-3.08 -2.97 -1.33 +5.06 -1.36
-0.12 +2.51 -1.90 +0.67 +1.36
+1.83 -0.26 +5.22 -6.52 +3.71
->
-0.12 +2.51 -1.90 +0.67 +1.36

+0.67 +6.36 +0.51 +0.55 +2.10 -2.99
-1.01 +0.91 -0.32 +3.75 +4.87 -4.07
-2.64 -2.57 -0.86 +3.14 +0.93 +3.10
+1.20 +4.72 +0.55 -2.02 -3.40 +3.03
+1.19 +5.60 -1.78 +4.27 +3.19 -6.59
+0.23 -3.52 +0.47 +1.33 +2.93 +1.93
+0.37 +4.53 -0.50 +3.85 +5.04 -6.16
-0.14 -3.80 +1.45 +0.68 +1.78 -1.39
-2.31 -2.93 +1.84 +1.94 +0.78 -2.77
-3.19 -5.31 -0.17 +2.51 +4.23 +0.34
-1.08 +2.84 -0.68 +1.76 +1.72 +0.06
->
-1.01 +0.91 -0.32 +3.75 +4.87 -4.07
+1.20 +4.72 +0.55 -2.02 -3.40 +3.03
+0.23 -3.52 +0.47 +1.33 +2.93 +1.93
-0.14 -3.80 +1.45 +0.68 +1.78 -1.39
-3.19 -5.31 -0.17 +2.51 +4.23 +0.34

+3.96 -1.60 +4.07 +3.62 +2.82 -1.78 +0.30 +3.54
+1.52 +3.08 -1.50 +2.01 -2.37 -3.44 -3.40 -1.05
-3.31 +6.27 -5.58 -2.80 -5.76 -2.39 -4.67 -6.49
+0.24 -1.45 +4.02 +0.40 +3.83 +0.02 +0.91 +0.79
->
+1.52 +3.08 -1.50 +2.01 -2.37 -3.44 -3.40 -1.05
+0.24 -1.45 +4.02 +0.40 +3.83 +0.02 +0.91 +0.79

+0.44 +1.72 -6.53 -2.16 -1.84 -1.94 -1.64 -1.75 +2.77 -0.10 -1.00 +1.08 -5.75
+0.70 -1.47 +6.47 -2.78 +1.15 +4.31 -0.01 -2.23 -5.39 +0.60 +2.67 -4.13 +5.03
->
+0.70 -1.47 +6.47 -2.78 +1.15 +4.31 -0.01 -2.23 -5.39 +0.60 +2.67 -4.13 +5.03

-1.37 -1.72 -0.81 +0.50 +0.47 -0.48 -2.18
-3.22 -1.71 -2.95 +2.31 +2.16 -0.07 +5.86
+1.99 -0.99 -6.95 -0.61 +5.56 +2.87 -2.53
->
-3.22 -1.71 -2.95 +2.31 +2.16 -0.07 +5.86

-0.61 -2.64 -0.15 +0.71 -2.46 +0.84 +1.18 +1.36 -1.32 -1.62
-3.62 -5.18 -1.19 -3.15 -4.55 -2.13 +5.98 +5.12 -0.65 -6.42
-3.88 -5.55 -1.40 -3.81 -4.19 -3.00 +6.75 +5.35 -0.27 -6.55
-1.43 +2.75 +5.78 -1.53 -0.40 -1.56 -5.68 -5.86 -3.28 +2.82
+8.31 +5.97 -6.51 +7.57 +5.88 +6.83 +0.19 +1.39 +7.79 +3.41
->
-3.62 -5.18 -1.19 -3.15 -4.55 -2.13 +5.98 +5.12 -0.65 -6.42
-1.43 +2.75 +5.78 -1.53 -0.40 -1.56 -5.68 -5.86 -3.28 +2.82

-3.52 -5.79 -7.25 -2.78 -6.52 -3.95 -2.03 -1.13 -0.16 -1.61 -1.13 -6.61 -5.21 +0.53 -2.24 -0.16
+1.67 -1.20 -2.38 -3.77 -0.18 -0.03 +1.84 +1.12 -3.95 +1.08 +0.75 -2.46 +0.66 -0.07 +1.79 -5.09
+6.37 -1.57 -1.10 -3.02 +1.73 -1.58 -1.29 -0.80 -4.46 -0.26 -0.82 -1.85 +4.40 -0.55 -0.82 -3.49
-0.22 +0.81 +2.27 +3.57 +1.92 -0.84 -2.59 -2.22 +3.49 -2.90 -2.78 +2.41 -1.51 -0.63 -4.66 +2.14
->
+1.67 -1.20 -2.38 -3.77 -0.18 -0.03 +1.84 +1.12 -3.95 +1.08 +0.75 -2.46 +0.66 -0.07 +1.79 -5.09
-0.22 +0.81 +2.27 +3.57 +1.92 -0.84 -2.59 -2.22 +3.49 -2.90 -2.78 +2.41 -1.51 -0.63 -4.66 +2.14

-2.77 -1.35 +2.60 -0.91 -1.81 +2.05 -0.31 +0.92 -1.15
-4.22 -8.51 +6.50 +3.37 +0.71 +0.07 +6.63 -2.66 +0.21
->
-4.22 -8.51 +6.50 +3.37 +0.71 +0.07 +6.63 -2.66 +0.21
